In the data rows, the value 500 means zero.
Here are some points:
[503 383 382 502 499 503 384 384 386 604 615 385 594 385 618 383 604 387 500
 617 383 618 616 385]
[618 612 612 617 614 388 499 613 386 383 615 385 610 385 503 383 612 387 614
 502 613 389 395 385]
[503 498 497 502 499 388 606 400 493 596 508 615 504 615 503 613 382 617 500
 387 498 389 403 614]
[618 506 604 608 499 511 499 507 509 498 492 385 504 500 503 506 391 395 492
 502 498 397 395 500]
[618 383 382 617 384 388 499 499 616 383 615 500 610 615 618 613 612 502 500
 387 498 389 395 614]
[503 498 497 387 499 388 499 613 616 383 385 615 610 615 388 613 497 617 614
 387 613 503 510 614]
[388 612 612 502 499 388 614 613 386 498 615 615 610 615 388 613 382 617 614
 387 613 389 624 614]
[495 604 604 494 606 618 392 605 608 498 393 508 389 508 495 506 505 510 401
 502 506 610 518 508]
[396 399 398 502 392 609 499 499 616 596 500 508 397 508 388 506 497 510 401
 494 613 503 395 401]
[388 391 398 494 392 388 614 400 501 612 599 508 504 508 495 506 604 510 401
 494 506 495 395 508]
[495 612 596 387 614 511 606 605 386 498 615 615 602 615 609 613 382 617 508
 387 506 389 395 614]
[388 383 382 502 384 618 499 384 616 612 615 500 381 500 618 383 497 387 614
 502 498 503 395 500]
[609 399 390 608 507 511 384 499 600 490 401 500 381 385 618 383 604 387 500
 617 383 618 624 385]
[396 383 382 502 392 609 491 384 600 612 615 492 397 492 618 383 505 387 606
 510 490 512 411 492]
[618 498 612 617 499 388 384 499 386 383 615 385 610 385 618 383 497 387 614
 617 383 618 624 385]
[388 383 382 387 384 388 614 384 501 612 500 615 610 615 503 613 497 617 614
 387 498 389 510 614]
[618 612 612 617 614 618 384 613 616 383 385 500 381 385 388 498 612 502 614
 502 613 618 510 500]
[618 383 497 617 384 388 614 384 386 383 615 385 610 615 503 613 497 502 385
 387 498 503 624 500]
[511 612 612 617 614 618 384 613 402 383 385 500 389 393 396 391 612 395 614
 502 605 618 616 500]
[388 383 382 387 384 618 384 499 616 498 385 500 381 500 503 498 497 387 500
 617 613 618 395 385]
[495 391 390 494 392 503 392 499 394 498 500 401 496 508 601 506 391 510 401
 502 400 397 395 401]
[396 498 497 395 499 503 499 507 509 490 500 615 504 615 396 613 489 617 606
 494 613 503 395 614]
[503 612 612 502 614 618 499 613 386 383 500 385 381 385 503 383 612 387 614
 502 613 389 395 385]
[404 604 612 403 507 609 491 613 600 596 393 492 389 492 404 490 391 494 393
 617 490 405 403 492]
[618 498 497 617 614 618 384 384 501 383 500 500 381 385 618 383 497 387 385
 617 383 618 510 385]
[388 383 497 502 384 388 614 384 386 498 615 615 610 615 388 613 382 617 614
 387 613 389 510 614]
[388 383 382 395 384 618 499 499 608 612 385 500 381 492 388 490 612 494 393
 510 506 512 518 492]
[503 383 382 387 384 388 499 384 501 612 500 385 496 500 503 498 497 387 500
 502 498 503 510 500]
[388 383 497 387 384 503 614 384 386 612 615 615 610 615 388 613 497 617 614
 387 613 389 510 614]
[396 596 596 403 606 618 598 392 501 490 607 492 381 492 511 597 497 494 393
 510 490 512 411 492]
[388 383 382 387 384 503 614 384 386 612 615 615 496 615 618 613 382 617 500
 387 498 389 395 614]
[601 391 390 600 392 396 614 400 600 604 508 401 504 508 601 498 391 403 508
 494 400 389 403 508]
[609 612 612 608 606 404 491 613 402 383 492 393 496 385 388 383 612 395 614
 608 613 405 411 385]
[601 383 489 600 384 404 606 384 402 399 599 393 594 607 503 605 489 502 385
 403 498 495 608 492]
[388 498 497 387 499 388 499 613 501 498 500 615 610 615 503 613 382 617 614
 387 498 503 510 614]
[388 383 382 387 614 618 384 384 386 498 615 500 496 385 618 383 382 387 500
 617 383 618 510 385]
[396 612 612 395 614 503 606 613 394 383 599 615 602 615 396 613 391 617 614
 387 605 495 616 614]
[396 399 398 502 400 396 491 392 608 604 385 385 487 500 618 605 497 494 385
 395 392 503 395 492]
[503 612 612 502 499 618 614 613 501 498 385 615 610 615 503 613 382 617 614
 387 498 389 395 614]
[503 612 612 617 614 618 384 613 616 383 385 615 381 500 618 498 612 502 614
 502 498 618 510 385]
[618 383 497 617 499 503 384 613 386 383 615 385 610 385 618 383 382 387 500
 617 383 618 624 500]
[503 383 382 502 384 388 499 384 386 498 615 385 496 500 618 498 497 387 500
 502 383 503 395 500]
[388 612 604 387 499 511 598 507 509 612 492 500 381 500 495 498 382 502 385
 510 392 397 395 500]
[618 612 612 617 499 618 384 613 616 498 385 615 381 500 388 498 612 502 614
 502 613 618 510 500]
[609 383 382 600 491 495 400 491 608 506 393 500 397 385 601 391 612 395 492
 608 400 610 616 393]
[503 383 382 617 384 618 384 499 501 383 615 500 496 385 388 383 612 502 500
 502 613 618 510 385]
[618 383 382 617 499 388 499 499 386 498 615 500 610 615 618 613 497 617 385
 387 498 389 510 614]
[618 604 497 510 606 495 384 597 386 391 508 385 610 385 511 383 596 387 500
 617 383 618 624 385]
[503 383 382 502 384 388 614 499 386 612 615 615 610 615 388 613 382 617 500
 387 613 389 624 614]
[388 498 382 387 384 618 614 384 616 612 500 500 381 385 388 383 497 502 385
 617 613 503 395 500]
[511 506 505 403 507 503 384 613 616 383 385 492 381 599 609 605 399 494 401
 502 392 602 502 492]
[503 498 382 617 384 618 384 613 616 498 385 615 381 500 503 498 612 502 614
 502 498 618 395 500]
[609 399 398 608 499 503 499 507 386 391 615 508 610 615 601 613 489 510 393
 387 400 495 616 614]
[396 604 604 395 598 609 598 400 509 498 599 500 389 500 503 605 489 502 393
 502 498 495 395 508]
Then 12 other points, each followed by its number:
[503 612 612 502 614 618 384 613 501 498 385 500 381 385 388 383 612 387 500
 617 613 503 395 500] 0
[618 612 612 502 499 618 499 613 616 498 385 500 496 500 388 613 612 502 385
 502 613 503 395 385] 1
[388 612 497 387 499 503 499 613 501 498 385 615 496 615 503 498 497 617 500
 387 498 503 624 614] 2
[388 383 382 502 384 388 614 384 501 612 500 500 496 500 503 383 612 502 385
 502 498 389 510 500] 3
[495 391 497 494 384 396 614 491 402 604 607 401 496 508 495 506 391 403 508
 608 506 397 510 401] 4
[503 612 612 502 614 388 614 499 501 498 500 615 610 500 388 498 612 617 614
 387 613 503 510 614] 5
[396 506 398 403 400 609 606 392 600 596 508 492 397 385 388 383 505 494 401
 608 613 495 395 492] 6
[388 612 505 387 499 404 606 400 402 612 599 607 594 607 495 605 382 609 598
 403 498 495 502 606] 7
[503 612 612 387 614 503 614 613 386 498 615 615 610 615 618 613 382 617 500
 387 498 389 395 614] 8
[618 612 612 617 499 618 384 613 616 383 385 615 496 615 388 613 497 617 614
 387 613 503 510 614] 9
[388 383 382 502 384 388 499 384 616 612 385 385 496 500 618 613 497 502 385
 387 383 503 395 500] 10
[503 498 612 617 499 503 384 613 616 498 385 500 381 500 503 498 612 502 614
 502 498 618 395 385] 11
Which three of these numbered points are nearest to each point below, ignoring the 3 directions in which the first points spread most? Their numbers follow each, nearest first.
[495 498 596 600 491 511 400 597 608 506 401 508 397 500 495 498 612 510 614
 494 506 610 411 401] > 11 10 9
[503 612 612 502 499 618 384 499 386 498 500 385 496 385 388 383 612 387 500
 617 498 389 395 500] > 0 6 3
[388 399 390 494 400 618 491 507 493 596 393 508 381 401 388 399 604 403 508
 608 613 610 616 401] > 3 6 0
[388 612 612 387 614 503 614 499 386 383 615 615 610 615 388 613 382 617 614
 387 498 503 624 614] > 7 2 6
[388 498 382 387 384 503 614 384 616 612 385 500 381 500 503 498 382 502 385
 617 498 389 395 385] > 4 6 3
[388 612 382 387 384 618 614 384 501 612 500 500 381 500 388 498 382 502 385
 617 498 389 395 500] > 6 4 0
[388 612 497 387 499 388 614 384 386 612 615 615 610 615 503 613 382 617 614
 387 498 503 510 614] > 7 5 2
[503 498 497 502 384 388 499 499 616 498 500 385 610 500 618 498 497 502 385
 387 383 503 395 500] > 10 11 1
[503 498 497 502 384 503 499 499 616 498 385 615 496 615 503 613 497 617 500
 387 498 503 510 614] > 9 11 2
[503 498 382 502 614 503 384 384 501 498 615 500 381 385 503 383 382 387 385
 617 383 618 624 385] > 7 6 2
[503 612 612 608 614 609 384 613 616 383 385 599 381 492 618 490 604 494 598
 510 490 618 502 385] > 11 10 9
[396 596 489 395 507 404 598 392 394 604 615 599 610 599 511 597 399 601 606
 403 490 512 510 598] > 7 5 8
[388 498 497 387 614 618 384 613 616 498 385 615 381 615 388 613 497 617 614
 502 613 618 624 614] > 2 9 7
[503 498 497 502 384 388 614 499 501 612 500 615 496 615 503 613 382 617 614
 387 498 389 510 614] > 11 7 9
[388 498 612 502 499 503 614 384 616 612 385 615 610 500 388 498 612 617 500
 387 613 618 624 614] > 5 3 2
[503 383 382 617 384 388 499 384 616 612 500 500 496 500 618 613 382 502 385
 387 383 389 395 500] > 10 11 9
[511 506 505 510 507 511 499 507 608 490 385 615 487 607 388 498 505 617 614
 395 613 503 518 606] > 9 5 11
[388 612 612 387 614 503 614 499 394 383 607 615 602 615 396 613 382 617 614
 387 498 503 616 614] > 7 2 6
[618 596 596 617 598 601 392 597 608 391 401 500 504 500 511 498 612 502 598
 494 498 610 510 508] > 9 11 10
[503 490 489 502 392 404 598 499 493 604 508 599 496 599 511 597 382 601 598
 403 490 405 510 598] > 11 7 2
[388 498 382 387 384 618 614 384 386 612 615 615 496 615 503 613 382 617 614
 387 613 503 510 500] > 7 6 2
[388 612 612 502 499 618 384 613 616 498 385 615 381 500 388 498 612 617 614
 502 613 618 624 614] > 2 9 5
[388 596 382 395 384 618 606 392 509 612 500 500 381 500 388 498 391 502 385
 608 506 397 395 492] > 6 4 0
[503 383 612 502 384 388 614 384 501 498 615 615 610 615 503 613 382 617 614
 387 613 389 510 614] > 11 5 9
[618 383 390 617 507 511 384 400 501 383 607 500 594 492 511 490 596 494 393
 510 490 618 616 492] > 9 5 2
[388 383 382 387 384 503 614 384 501 612 615 615 610 615 503 613 382 617 614
 387 498 503 510 614] > 7 5 2
[396 490 497 395 499 511 606 392 509 612 492 599 602 500 396 498 604 601 606
 502 605 512 616 606] > 5 3 7
[618 596 612 510 499 609 499 613 600 490 401 500 504 508 404 613 604 502 393
 494 597 495 403 401] > 1 0 10
[503 612 612 617 499 388 499 613 616 383 385 615 610 615 503 613 382 617 614
 387 613 503 395 614] > 11 10 9
[511 596 604 510 598 601 400 597 501 506 393 492 397 393 396 391 604 395 492
 608 605 495 403 500] > 0 6 3
[404 391 398 403 400 601 491 499 600 596 401 492 397 492 396 490 612 494 393
 510 490 512 518 492] > 3 2 0
[495 391 390 494 499 503 400 384 402 612 599 401 610 401 601 399 596 403 508
 608 400 618 616 401] > 7 5 0
[511 612 612 502 507 601 400 507 386 490 508 401 504 393 388 391 612 403 508
 600 506 389 411 508] > 0 6 3
[388 498 612 387 499 503 614 613 386 498 615 615 610 500 388 498 612 617 614
 502 613 389 624 614] > 3 6 0
[388 383 382 387 499 618 499 384 386 612 615 500 381 385 618 383 382 387 500
 617 383 618 510 385] > 7 8 4
[495 383 382 600 384 618 400 491 509 399 599 492 487 385 388 383 612 502 492
 510 613 602 502 385] > 6 0 9
[503 612 612 502 614 618 499 613 501 498 385 615 381 615 388 498 497 617 614
 387 613 503 624 614] > 2 9 7
[388 399 398 387 392 511 614 392 509 612 599 607 594 599 495 597 391 609 598
 403 506 503 518 606] > 7 5 2
[495 506 497 494 491 404 507 384 509 506 492 393 487 500 503 490 382 395 385
 617 383 503 403 385] > 4 7 0
[618 596 489 510 491 601 507 597 600 498 401 393 610 500 511 605 505 510 385
 494 498 503 403 500] > 1 10 9
[404 383 382 510 384 388 614 384 493 604 615 500 504 508 511 506 596 502 385
 494 490 495 395 500] > 3 5 0
[618 596 596 617 598 601 400 597 616 399 393 492 389 393 404 498 596 494 606
 502 597 602 502 500] > 9 11 5
[601 596 489 494 491 609 507 605 608 506 393 401 594 508 503 613 489 510 393
 494 506 503 403 508] > 1 10 9
[495 596 596 494 598 609 507 597 501 506 393 615 389 615 388 506 505 617 614
 387 613 503 624 606] > 2 9 5
[618 498 497 617 614 609 384 507 600 490 508 492 397 385 618 383 399 387 393
 617 383 618 411 492] > 8 0 7
[388 498 497 502 384 618 499 499 616 612 385 500 381 500 618 613 497 502 385
 387 498 389 510 500] > 10 2 1
[618 612 612 617 614 388 384 613 386 383 385 385 496 385 388 383 612 387 500
 617 498 503 395 385] > 0 3 4
[404 490 390 403 392 601 606 400 493 596 508 492 397 500 618 506 399 502 385
 600 392 389 411 500] > 8 7 0
[503 498 497 502 614 503 384 499 501 498 500 385 496 385 618 383 497 387 500
 617 383 618 624 385] > 7 2 8
[618 498 612 617 499 503 614 499 386 383 615 500 610 615 618 613 612 502 385
 387 498 389 510 500] > 1 8 0
[503 399 604 494 392 396 614 400 509 490 607 615 602 615 495 613 391 617 614
 387 613 397 518 614] > 11 5 9
[609 399 505 608 507 511 384 613 394 383 599 500 602 599 609 597 604 494 393
 403 383 618 518 492] > 11 9 1
[618 383 497 617 384 618 499 613 501 612 385 500 381 500 503 498 612 502 385
 387 498 389 395 500] > 1 0 9
[404 490 489 403 598 601 392 597 600 498 401 607 397 607 388 613 505 609 598
 502 613 610 616 606] > 2 9 7
[503 604 497 395 507 511 606 605 608 391 500 607 487 599 388 597 505 609 598
 403 605 503 616 598] > 2 5 9
[618 383 497 617 499 388 499 499 386 383 615 385 610 500 503 498 612 502 385
 387 498 389 510 385] > 1 3 0
[388 498 382 387 384 618 499 384 616 612 385 385 381 385 388 383 497 502 385
 617 498 503 395 500] > 6 0 3
[495 498 489 502 491 618 392 392 616 612 393 508 381 401 396 399 596 403 508
 608 613 495 395 401] > 0 6 5
[601 604 604 600 606 601 400 597 608 391 401 508 504 508 495 506 604 510 614
 502 506 610 518 508] > 9 11 10
[503 612 497 502 499 618 499 499 616 612 385 500 381 500 503 498 497 502 500
 502 498 618 510 385] > 7 2 10
[495 596 596 494 598 503 499 597 493 498 508 599 496 607 618 605 382 601 598
 395 498 503 395 598] > 8 7 11
